128 stands for zero in the data rows.
Here are some rows, each followed by its group. Groups can overlap.
(109, 129, 133, 205, 139, 110, 43, 87, 82, 196, 74, 174, 144, 118, 137, 146, 171, 151, 162,
 140, 143, 127, 105, 199, 133, 156, 150, 159, 162, 191, 138, 140, 66, 137, 72, 129, 110, 112,
 147, 97, 171) 0
(181, 193, 116, 80, 144, 105, 191, 126, 157, 103, 131, 99, 115, 113, 98, 182, 67, 87, 135,
 122, 149, 172, 155, 138, 102, 97, 165, 141, 102, 111, 91, 162, 157, 111, 185, 101, 169, 130,
 96, 114, 121) 1
(150, 188, 183, 121, 148, 122, 135, 136, 135, 81, 172, 56, 136, 73, 58, 117, 127, 113, 147,
 158, 173, 164, 155, 87, 114, 103, 81, 114, 78, 42, 97, 109, 113, 110, 185, 72, 132, 158,
 102, 48, 83) 2
(109, 136, 128, 208, 128, 130, 85, 118, 79, 185, 121, 181, 164, 75, 121, 128, 158, 133, 160,
 140, 139, 104, 127, 184, 118, 171, 151, 175, 159, 163, 144, 148, 96, 90, 75, 100, 118, 121,
 124, 99, 162) 0
(104, 117, 121, 213, 138, 114, 55, 105, 85, 174, 85, 183, 161, 93, 103, 141, 167, 150, 152,
 120, 142, 112, 106, 170, 126, 149, 166, 158, 172, 188, 136, 153, 78, 110, 85, 121, 116, 89,
 131, 101, 185) 0
(139, 75, 114, 157, 88, 206, 67, 164, 129, 137, 29, 161, 31, 115, 206, 64, 162, 143, 71,
 81, 115, 89, 146, 114, 209, 146, 132, 139, 147, 203, 146, 156, 40, 148, 141, 172, 99, 150,
 218, 134, 142) 3
(158, 141, 117, 90, 130, 81, 145, 125, 146, 149, 116, 113, 90, 164, 185, 136, 119, 186, 110,
 112, 169, 92, 73, 72, 107, 113, 107, 164, 130, 86, 171, 198, 117, 102, 131, 165, 158, 147,
 131, 148, 168) 4
(136, 156, 181, 195, 77, 152, 93, 95, 107, 184, 124, 150, 168, 67, 135, 146, 154, 149, 147,
 195, 198, 139, 156, 222, 124, 146, 160, 162, 150, 109, 102, 118, 29, 78, 112, 145, 103, 153,
 129, 101, 149) 0
(130, 175, 181, 92, 139, 88, 142, 130, 128, 107, 195, 69, 105, 85, 105, 162, 97, 129, 133,
 187, 135, 206, 159, 175, 53, 137, 109, 90, 91, 107, 138, 46, 173, 177, 157, 193, 129, 99,
 97, 102, 115) 5
(140, 165, 128, 52, 154, 100, 147, 98, 152, 110, 121, 82, 86, 127, 122, 152, 91, 177, 144,
 87, 158, 110, 99, 68, 83, 96, 119, 130, 113, 83, 160, 169, 135, 142, 164, 175, 178, 152,
 80, 140, 175) 4
(149, 125, 115, 170, 36, 111, 168, 156, 192, 162, 131, 165, 146, 158, 134, 110, 133, 148, 75,
 135, 123, 92, 122, 183, 167, 132, 146, 174, 150, 112, 105, 161, 124, 80, 155, 93, 130, 113,
 150, 160, 73) 1
(154, 192, 182, 85, 131, 111, 199, 93, 128, 27, 138, 105, 150, 82, 174, 169, 53, 72, 191,
 199, 129, 154, 151, 142, 127, 64, 162, 96, 126, 66, 28, 103, 151, 134, 173, 75, 104, 196,
 96, 90, 98) 6
(161, 134, 122, 130, 80, 75, 147, 128, 154, 185, 116, 137, 100, 135, 176, 107, 140, 200, 96,
 132, 169, 61, 73, 106, 135, 133, 95, 197, 158, 72, 160, 164, 76, 109, 147, 154, 160, 136,
 111, 152, 119) 4
(99, 136, 147, 168, 82, 70, 108, 174, 134, 213, 219, 124, 125, 137, 147, 128, 189, 134, 45,
 247, 116, 119, 127, 239, 107, 146, 84, 153, 126, 99, 150, 62, 127, 126, 147, 211, 132, 142,
 146, 161, 85) 5
(169, 174, 129, 85, 138, 115, 194, 153, 164, 89, 124, 100, 140, 118, 84, 189, 48, 77, 165,
 125, 149, 202, 157, 132, 108, 109, 177, 125, 60, 113, 102, 158, 145, 109, 188, 141, 168, 145,
 112, 113, 118) 1
(130, 167, 164, 116, 103, 97, 193, 69, 110, 60, 135, 142, 142, 122, 148, 156, 107, 124, 168,
 186, 137, 156, 132, 120, 140, 78, 180, 123, 116, 97, 37, 106, 102, 153, 129, 131, 68, 163,
 161, 101, 77) 6
(93, 80, 159, 197, 71, 109, 68, 192, 90, 206, 116, 148, 128, 165, 160, 26, 232, 156, 106,
 108, 111, 74, 97, 164, 113, 168, 57, 157, 157, 92, 155, 130, 87, 103, 137, 156, 102, 143,
 202, 108, 96) 2
(109, 107, 56, 100, 109, 165, 160, 109, 137, 117, 133, 151, 150, 178, 87, 122, 113, 116, 177,
 78, 62, 105, 165, 96, 107, 127, 157, 116, 144, 167, 141, 171, 173, 136, 118, 57, 184, 74,
 104, 136, 138) 1
(125, 162, 166, 120, 139, 138, 112, 130, 118, 79, 165, 64, 132, 116, 80, 103, 142, 121, 136,
 127, 146, 157, 123, 88, 107, 117, 76, 105, 82, 68, 116, 91, 135, 118, 174, 85, 154, 149,
 101, 71, 84) 2
(169, 103, 119, 113, 118, 198, 98, 162, 130, 108, 84, 121, 72, 92, 197, 76, 143, 143, 95,
 104, 165, 120, 150, 95, 186, 126, 103, 124, 151, 135, 153, 178, 130, 98, 152, 135, 145, 174,
 184, 148, 149) 3
(39, 74, 66, 108, 198, 107, 97, 128, 136, 145, 162, 140, 144, 156, 126, 132, 137, 114, 116,
 120, 63, 82, 119, 144, 124, 133, 94, 124, 171, 188, 183, 102, 221, 155, 87, 89, 128, 65,
 107, 182, 124) 5
(57, 72, 75, 99, 178, 112, 110, 141, 129, 160, 184, 124, 142, 163, 147, 140, 147, 102, 100,
 158, 94, 99, 125, 148, 119, 153, 84, 124, 139, 165, 197, 95, 194, 149, 95, 109, 137, 89,
 124, 176, 111) 5
(181, 177, 135, 80, 137, 98, 194, 123, 167, 85, 151, 95, 132, 108, 98, 190, 54, 74, 143,
 125, 164, 182, 167, 145, 131, 101, 163, 140, 68, 105, 101, 149, 139, 118, 190, 106, 173, 149,
 107, 118, 134) 1
(165, 186, 195, 131, 144, 162, 156, 89, 144, 95, 142, 62, 154, 33, 37, 197, 80, 100, 193,
 188, 199, 201, 185, 156, 79, 122, 185, 107, 84, 104, 53, 57, 81, 113, 146, 150, 68, 175,
 103, 95, 162) 0
(105, 95, 71, 110, 106, 137, 176, 122, 148, 105, 127, 157, 157, 157, 79, 133, 113, 122, 147,
 75, 80, 114, 143, 113, 126, 149, 172, 101, 134, 153, 136, 162, 150, 125, 132, 79, 160, 65,
 95, 143, 140) 1
(105, 114, 71, 117, 193, 150, 142, 94, 88, 98, 124, 167, 177, 160, 153, 156, 93, 110, 198,
 107, 67, 100, 122, 72, 143, 109, 175, 135, 158, 140, 114, 143, 201, 150, 56, 56, 150, 117,
 124, 147, 100) 6
(120, 124, 71, 98, 120, 158, 149, 124, 147, 116, 144, 144, 140, 175, 126, 135, 121, 103, 161,
 78, 75, 109, 147, 106, 138, 128, 140, 120, 135, 152, 146, 176, 181, 129, 132, 65, 168, 91,
 128, 130, 138) 1
(158, 163, 132, 85, 130, 120, 190, 122, 146, 87, 147, 115, 151, 126, 101, 185, 67, 98, 148,
 105, 135, 185, 148, 136, 139, 112, 173, 123, 85, 123, 107, 147, 139, 133, 177, 113, 171, 126,
 115, 125, 135) 1
(173, 168, 134, 78, 135, 108, 205, 122, 150, 83, 144, 99, 135, 107, 99, 196, 54, 88, 147,
 124, 156, 179, 154, 137, 125, 104, 161, 122, 73, 117, 92, 149, 152, 104, 189, 130, 161, 143,
 91, 115, 122) 1
(193, 163, 146, 81, 133, 150, 123, 153, 187, 60, 77, 62, 56, 75, 151, 121, 76, 123, 123,
 140, 204, 191, 127, 74, 146, 98, 129, 99, 88, 81, 75, 143, 154, 122, 165, 132, 148, 175,
 135, 126, 131) 3
(170, 180, 141, 98, 123, 105, 170, 139, 179, 87, 119, 104, 121, 139, 97, 182, 81, 92, 168,
 130, 149, 184, 147, 149, 102, 84, 161, 137, 78, 118, 90, 148, 148, 121, 173, 155, 128, 124,
 147, 122, 131) 1
(132, 99, 99, 160, 25, 110, 129, 134, 201, 178, 106, 181, 130, 211, 120, 115, 144, 147, 84,
 134, 103, 98, 101, 177, 164, 147, 157, 131, 135, 119, 97, 144, 98, 106, 152, 144, 125, 86,
 162, 174, 81) 1
(182, 147, 156, 92, 120, 133, 128, 141, 176, 54, 73, 51, 75, 74, 113, 132, 60, 107, 131,
 142, 195, 200, 138, 63, 134, 122, 143, 66, 69, 73, 61, 117, 149, 135, 186, 145, 138, 163,
 151, 116, 122) 3
(169, 162, 175, 61, 102, 76, 164, 98, 162, 122, 120, 83, 104, 113, 123, 154, 91, 193, 113,
 120, 174, 129, 89, 82, 104, 101, 129, 116, 110, 59, 148, 144, 77, 167, 171, 182, 144, 151,
 125, 126, 139) 4
(142, 198, 156, 75, 146, 106, 153, 146, 141, 107, 211, 59, 104, 74, 112, 186, 105, 114, 101,
 189, 131, 193, 151, 192, 46, 119, 95, 109, 121, 88, 130, 55, 182, 130, 159, 155, 161, 109,
 76, 118, 113) 5
(105, 74, 101, 138, 78, 56, 77, 126, 127, 186, 119, 163, 112, 151, 142, 95, 153, 214, 99,
 106, 144, 68, 72, 83, 138, 120, 99, 156, 175, 135, 181, 171, 60, 139, 105, 174, 159, 112,
 118, 160, 162) 4
(129, 136, 132, 152, 118, 109, 176, 76, 123, 96, 116, 171, 135, 151, 165, 132, 122, 119, 155,
 165, 119, 141, 110, 108, 157, 105, 178, 140, 116, 120, 52, 111, 107, 151, 105, 130, 85, 139,
 138, 119, 86) 6
(188, 148, 149, 124, 85, 187, 107, 166, 149, 72, 38, 92, 21, 109, 187, 83, 124, 156, 98,
 134, 188, 144, 141, 94, 148, 114, 139, 121, 118, 124, 96, 127, 112, 125, 165, 183, 100, 193,
 193, 103, 119) 3
(156, 150, 82, 92, 130, 132, 177, 120, 149, 105, 126, 107, 121, 122, 94, 168, 76, 77, 180,
 103, 110, 146, 178, 128, 111, 94, 164, 136, 103, 135, 122, 172, 164, 120, 141, 90, 187, 113,
 90, 117, 138) 1
(174, 115, 122, 182, 146, 135, 57, 125, 107, 172, 113, 157, 128, 194, 134, 60, 180, 70, 49,
 105, 117, 76, 135, 128, 175, 122, 78, 159, 122, 124, 161, 149, 137, 103, 87, 180, 121, 130,
 90, 202, 127) 7
(106, 100, 102, 176, 117, 108, 157, 83, 95, 111, 96, 186, 174, 187, 126, 153, 117, 127, 162,
 138, 92, 111, 117, 99, 163, 111, 185, 147, 138, 121, 99, 135, 124, 165, 85, 95, 138, 145,
 114, 129, 90) 6
(129, 141, 130, 123, 122, 119, 192, 105, 99, 98, 147, 162, 166, 128, 194, 152, 132, 127, 139,
 158, 106, 107, 110, 108, 140, 90, 150, 149, 159, 90, 89, 128, 155, 132, 109, 75, 121, 161,
 150, 127, 76) 6
(130, 183, 161, 67, 145, 98, 153, 132, 151, 120, 203, 70, 97, 91, 116, 158, 104, 108, 104,
 180, 129, 193, 152, 170, 71, 129, 98, 115, 118, 102, 138, 52, 167, 143, 157, 135, 185, 112,
 97, 124, 111) 5
(126, 95, 98, 162, 51, 115, 151, 137, 182, 156, 105, 188, 126, 200, 109, 107, 144, 164, 102,
 108, 78, 96, 126, 153, 160, 143, 145, 149, 146, 153, 110, 146, 107, 135, 130, 114, 138, 61,
 136, 173, 103) 1
(41, 64, 77, 132, 158, 113, 119, 153, 110, 148, 190, 142, 149, 143, 110, 138, 124, 96, 76,
 138, 76, 109, 113, 151, 121, 154, 78, 121, 123, 177, 178, 68, 185, 161, 81, 111, 135, 80,
 94, 174, 116) 5
(128, 126, 79, 91, 126, 170, 154, 109, 154, 108, 130, 142, 128, 171, 106, 136, 123, 106, 163,
 87, 82, 119, 153, 97, 138, 123, 136, 119, 126, 160, 130, 183, 175, 124, 134, 70, 162, 80,
 128, 139, 144) 1
(137, 129, 119, 54, 145, 72, 132, 102, 131, 113, 123, 109, 121, 144, 131, 136, 96, 181, 123,
 105, 158, 115, 81, 53, 119, 111, 107, 116, 120, 101, 170, 173, 108, 140, 143, 163, 186, 138,
 85, 144, 179) 4
(157, 194, 185, 124, 131, 184, 137, 92, 118, 109, 109, 78, 135, 47, 87, 164, 120, 135, 183,
 175, 212, 176, 182, 156, 58, 115, 172, 110, 121, 134, 80, 77, 62, 111, 120, 144, 54, 139,
 118, 104, 172) 0
(151, 99, 110, 80, 155, 224, 82, 166, 146, 93, 56, 96, 91, 119, 149, 84, 107, 129, 153,
 81, 118, 134, 173, 80, 165, 120, 103, 73, 103, 168, 168, 183, 154, 130, 114, 110, 128, 127,
 163, 140, 178) 3
(83, 119, 126, 121, 145, 93, 136, 142, 111, 135, 184, 110, 139, 122, 112, 146, 122, 126, 91,
 171, 98, 143, 128, 168, 110, 150, 94, 113, 115, 154, 158, 69, 160, 162, 124, 142, 129, 92,
 105, 137, 120) 5
(97, 92, 81, 179, 143, 115, 139, 79, 95, 128, 124, 195, 199, 152, 157, 139, 126, 125, 156,
 117, 77, 91, 115, 88, 179, 120, 178, 160, 144, 122, 113, 157, 149, 155, 67, 89, 162, 130,
 116, 147, 96) 6
(92, 103, 96, 87, 124, 70, 95, 115, 115, 134, 121, 141, 133, 162, 126, 124, 118, 207, 114,
 81, 137, 67, 56, 48, 116, 120, 109, 120, 145, 137, 189, 171, 117, 129, 113, 156, 179, 124,
 91, 142, 191) 4
(112, 141, 141, 98, 141, 149, 91, 134, 105, 102, 149, 84, 148, 138, 84, 82, 143, 121, 162,
 110, 124, 121, 124, 83, 111, 132, 64, 124, 89, 76, 136, 128, 157, 144, 134, 84, 111, 119,
 112, 73, 105) 2
(115, 87, 90, 167, 42, 123, 141, 128, 165, 160, 116, 185, 133, 204, 124, 108, 139, 157, 105,
 108, 87, 94, 119, 164, 159, 155, 167, 141, 133, 140, 103, 175, 109, 135, 114, 137, 112, 79,
 154, 164, 106) 1
(190, 161, 168, 88, 114, 190, 101, 157, 174, 62, 47, 71, 54, 80, 166, 106, 107, 140, 121,
 131, 185, 165, 147, 91, 137, 109, 136, 102, 88, 115, 80, 132, 141, 143, 173, 177, 100, 182,
 173, 100, 126) 3
(53, 104, 87, 107, 169, 117, 104, 132, 152, 139, 163, 112, 139, 138, 100, 139, 114, 79, 126,
 134, 73, 108, 135, 172, 89, 108, 101, 123, 144, 174, 177, 92, 213, 158, 87, 97, 151, 68,
 87, 160, 140) 5
(107, 115, 74, 57, 159, 76, 110, 101, 114, 113, 128, 113, 119, 151, 125, 124, 106, 197, 153,
 69, 147, 88, 107, 38, 110, 89, 109, 132, 154, 140, 187, 197, 148, 125, 116, 156, 184, 122,
 71, 165, 199) 4
(175, 197, 138, 89, 117, 100, 207, 125, 172, 94, 141, 96, 135, 128, 110, 185, 53, 76, 136,
 135, 160, 178, 158, 148, 113, 78, 178, 140, 85, 88, 90, 153, 136, 98, 193, 93, 159, 153,
 101, 118, 111) 1
(92, 119, 103, 174, 173, 130, 89, 112, 98, 145, 100, 179, 177, 125, 95, 149, 140, 145, 176,
 100, 107, 103, 120, 131, 112, 161, 151, 164, 163, 205, 155, 159, 152, 91, 55, 69, 142, 97,
 127, 91, 190) 0
(153, 128, 113, 138, 80, 108, 173, 154, 162, 106, 116, 154, 97, 158, 126, 131, 116, 158, 126,
 130, 117, 145, 123, 133, 137, 143, 165, 138, 139, 151, 90, 149, 105, 142, 153, 119, 108, 106,
 151, 137, 111) 1
(153, 172, 185, 150, 117, 153, 111, 167, 121, 97, 131, 72, 108, 103, 98, 76, 197, 143, 127,
 128, 163, 120, 124, 108, 98, 102, 75, 150, 128, 78, 103, 111, 91, 131, 155, 124, 63, 150,
 147, 58, 104) 2
(163, 184, 199, 100, 164, 164, 141, 109, 148, 103, 147, 57, 143, 21, 61, 183, 80, 128, 210,
 185, 195, 205, 188, 157, 59, 104, 173, 98, 92, 98, 57, 67, 91, 114, 147, 151, 69, 165,
 114, 101, 163) 0
(141, 164, 179, 137, 122, 144, 93, 157, 115, 115, 114, 66, 113, 109, 114, 77, 197, 157, 126,
 123, 153, 139, 113, 108, 107, 97, 73, 133, 125, 80, 104, 117, 85, 126, 165, 115, 65, 154,
 168, 64, 102) 2
(205, 186, 184, 138, 151, 148, 128, 125, 147, 132, 92, 112, 79, 138, 129, 111, 136, 76, 72,
 119, 182, 170, 129, 132, 134, 121, 82, 121, 108, 90, 125, 95, 134, 120, 156, 215, 71, 150,
 88, 136, 104) 7
(88, 123, 95, 163, 183, 145, 98, 121, 94, 139, 106, 171, 165, 110, 82, 153, 136, 127, 184,
 87, 106, 105, 132, 104, 98, 158, 148, 155, 188, 193, 160, 149, 170, 92, 60, 89, 127, 90,
 135, 101, 197) 0
(122, 124, 144, 170, 138, 128, 74, 84, 87, 151, 91, 172, 170, 86, 89, 142, 151, 136, 169,
 125, 135, 135, 100, 158, 130, 167, 163, 153, 150, 181, 122, 121, 82, 119, 70, 94, 113, 108,
 130, 88, 184) 0
(140, 105, 104, 152, 61, 118, 158, 147, 183, 152, 102, 174, 114, 203, 119, 122, 140, 164, 112,
 108, 100, 108, 121, 145, 159, 149, 164, 143, 120, 151, 86, 144, 81, 134, 125, 116, 103, 76,
 147, 151, 92) 1
(69, 101, 116, 107, 161, 97, 136, 145, 110, 132, 213, 105, 133, 118, 100, 147, 107, 110, 91,
 155, 93, 143, 118, 148, 119, 161, 95, 97, 120, 143, 168, 65, 181, 145, 116, 121, 154, 89,
 97, 142, 124) 5
(95, 113, 109, 190, 157, 149, 85, 108, 87, 166, 102, 182, 178, 105, 92, 137, 154, 154, 163,
 112, 112, 112, 94, 172, 141, 151, 150, 164, 168, 191, 156, 150, 124, 107, 62, 103, 140, 106,
 126, 88, 180) 0
(96, 88, 57, 132, 115, 162, 157, 114, 147, 129, 139, 166, 147, 181, 110, 120, 138, 123, 148,
 75, 63, 94, 158, 99, 131, 121, 158, 128, 161, 159, 147, 152, 155, 133, 102, 56, 175, 58,
 96, 164, 123) 1
(135, 177, 185, 128, 144, 130, 124, 123, 133, 81, 170, 52, 146, 86, 54, 113, 127, 109, 149,
 150, 152, 159, 137, 95, 110, 107, 86, 92, 81, 52, 101, 96, 129, 113, 181, 110, 130, 152,
 109, 68, 87) 2
(163, 166, 173, 67, 131, 67, 177, 102, 166, 110, 119, 84, 88, 123, 128, 165, 81, 167, 116,
 134, 185, 138, 89, 83, 108, 108, 132, 111, 103, 45, 139, 158, 94, 156, 169, 183, 142, 161,
 100, 130, 142) 4
(177, 120, 157, 216, 121, 141, 63, 148, 128, 198, 100, 166, 86, 183, 149, 75, 197, 71, 29,
 120, 133, 96, 114, 153, 188, 133, 80, 154, 135, 119, 138, 145, 107, 87, 120, 233, 74, 136,
 119, 199, 106) 7
(128, 69, 118, 134, 122, 199, 89, 163, 121, 122, 44, 142, 61, 121, 188, 66, 148, 156, 107,
 72, 105, 110, 167, 111, 213, 144, 115, 98, 142, 189, 167, 161, 69, 161, 131, 133, 139, 151,
 176, 134, 146) 3
(103, 139, 113, 168, 181, 149, 101, 100, 99, 141, 115, 161, 149, 108, 115, 149, 145, 120, 188,
 117, 117, 123, 133, 116, 94, 160, 152, 159, 167, 186, 150, 145, 164, 88, 85, 87, 127, 110,
 142, 111, 196) 0
(210, 188, 201, 118, 156, 159, 137, 144, 141, 126, 96, 96, 73, 128, 129, 116, 134, 84, 97,
 131, 185, 174, 131, 138, 129, 116, 93, 105, 93, 90, 109, 96, 130, 116, 154, 204, 62, 133,
 106, 137, 102) 7
Which 4 groups are nearest to each row below, nearest first, going by the distance to the group's nearest row?
(190, 166, 175, 83, 114, 149, 127, 131, 152, 44, 80, 53, 70, 78, 138, 138, 78, 104, 128,
 131, 201, 199, 144, 74, 141, 125, 129, 59, 59, 94, 71, 101, 150, 136, 183, 178, 137, 184,
 148, 103, 111) -> 3 7 1 2
(167, 201, 181, 113, 153, 176, 133, 95, 136, 93, 141, 71, 164, 13, 57, 178, 93, 110, 204,
 180, 199, 195, 184, 159, 67, 107, 165, 118, 84, 104, 53, 65, 84, 131, 148, 151, 74, 158,
 118, 75, 157) -> 0 2 1 5
Which 4 groups are nearest to each row below, nearest first, going by the average distance to the group's rows?
(44, 66, 65, 160, 138, 94, 112, 146, 118, 200, 191, 158, 160, 138, 141, 120, 158, 112, 57,
 168, 83, 80, 103, 197, 142, 157, 71, 133, 160, 137, 190, 89, 164, 151, 97, 127, 133, 103,
 112, 197, 87) -> 5 7 1 6
(91, 99, 87, 132, 163, 133, 154, 73, 75, 102, 138, 173, 185, 174, 133, 152, 94, 91, 183,
 110, 84, 125, 99, 84, 160, 110, 186, 144, 142, 128, 135, 150, 178, 157, 85, 86, 140, 113,
 105, 157, 100) -> 6 1 5 0
(80, 107, 116, 187, 154, 127, 86, 94, 102, 152, 117, 176, 193, 102, 108, 153, 146, 125, 160,
 106, 119, 105, 120, 150, 116, 175, 150, 169, 171, 190, 146, 149, 122, 94, 61, 104, 123, 115,
 116, 112, 185) -> 0 6 1 5
Which 5 groups are nearest to each row below, nearest first, going by the average distance to the group's rows?
(135, 145, 96, 92, 138, 146, 186, 110, 150, 95, 135, 121, 151, 127, 81, 174, 80, 95, 160,
 82, 106, 142, 155, 112, 136, 97, 163, 128, 112, 135, 125, 162, 162, 130, 159, 63, 178, 122,
 114, 123, 147) -> 1 6 4 5 2
(128, 164, 137, 163, 150, 171, 124, 105, 107, 147, 140, 135, 136, 94, 132, 155, 146, 133, 167,
 155, 168, 127, 140, 142, 107, 136, 167, 169, 174, 132, 137, 128, 115, 83, 101, 104, 94, 147,
 144, 89, 174) -> 0 6 2 1 4
Which 4 groups are nearest to each row below, nearest first, going by the distance to the centre of the group?
(181, 157, 183, 72, 117, 77, 181, 105, 149, 133, 110, 90, 97, 131, 121, 160, 99, 179, 107,
 128, 163, 119, 90, 89, 95, 105, 139, 127, 114, 65, 133, 157, 57, 167, 147, 198, 145, 155,
 105, 123, 153) -> 4 1 2 3
(99, 157, 153, 85, 149, 80, 141, 126, 124, 115, 195, 76, 123, 108, 108, 153, 109, 117, 93,
 186, 127, 181, 138, 179, 81, 153, 103, 101, 116, 115, 145, 42, 163, 157, 143, 168, 151, 107,
 96, 118, 124) -> 5 2 1 0
Which 5 groups are nearest to each row below, nearest first, going by the distance to the centre of the group?
(160, 160, 122, 91, 126, 107, 201, 110, 156, 79, 163, 112, 132, 131, 102, 179, 61, 86, 141,
 115, 137, 180, 157, 122, 111, 119, 164, 126, 87, 131, 101, 155, 160, 115, 175, 102, 161, 142,
 112, 131, 116) -> 1 6 5 4 2
(162, 188, 173, 135, 174, 162, 160, 100, 133, 89, 149, 69, 148, 49, 81, 192, 90, 133, 193,
 176, 193, 182, 166, 137, 74, 110, 175, 109, 111, 92, 68, 76, 109, 75, 141, 123, 82, 173,
 81, 95, 176) -> 0 2 6 1 5
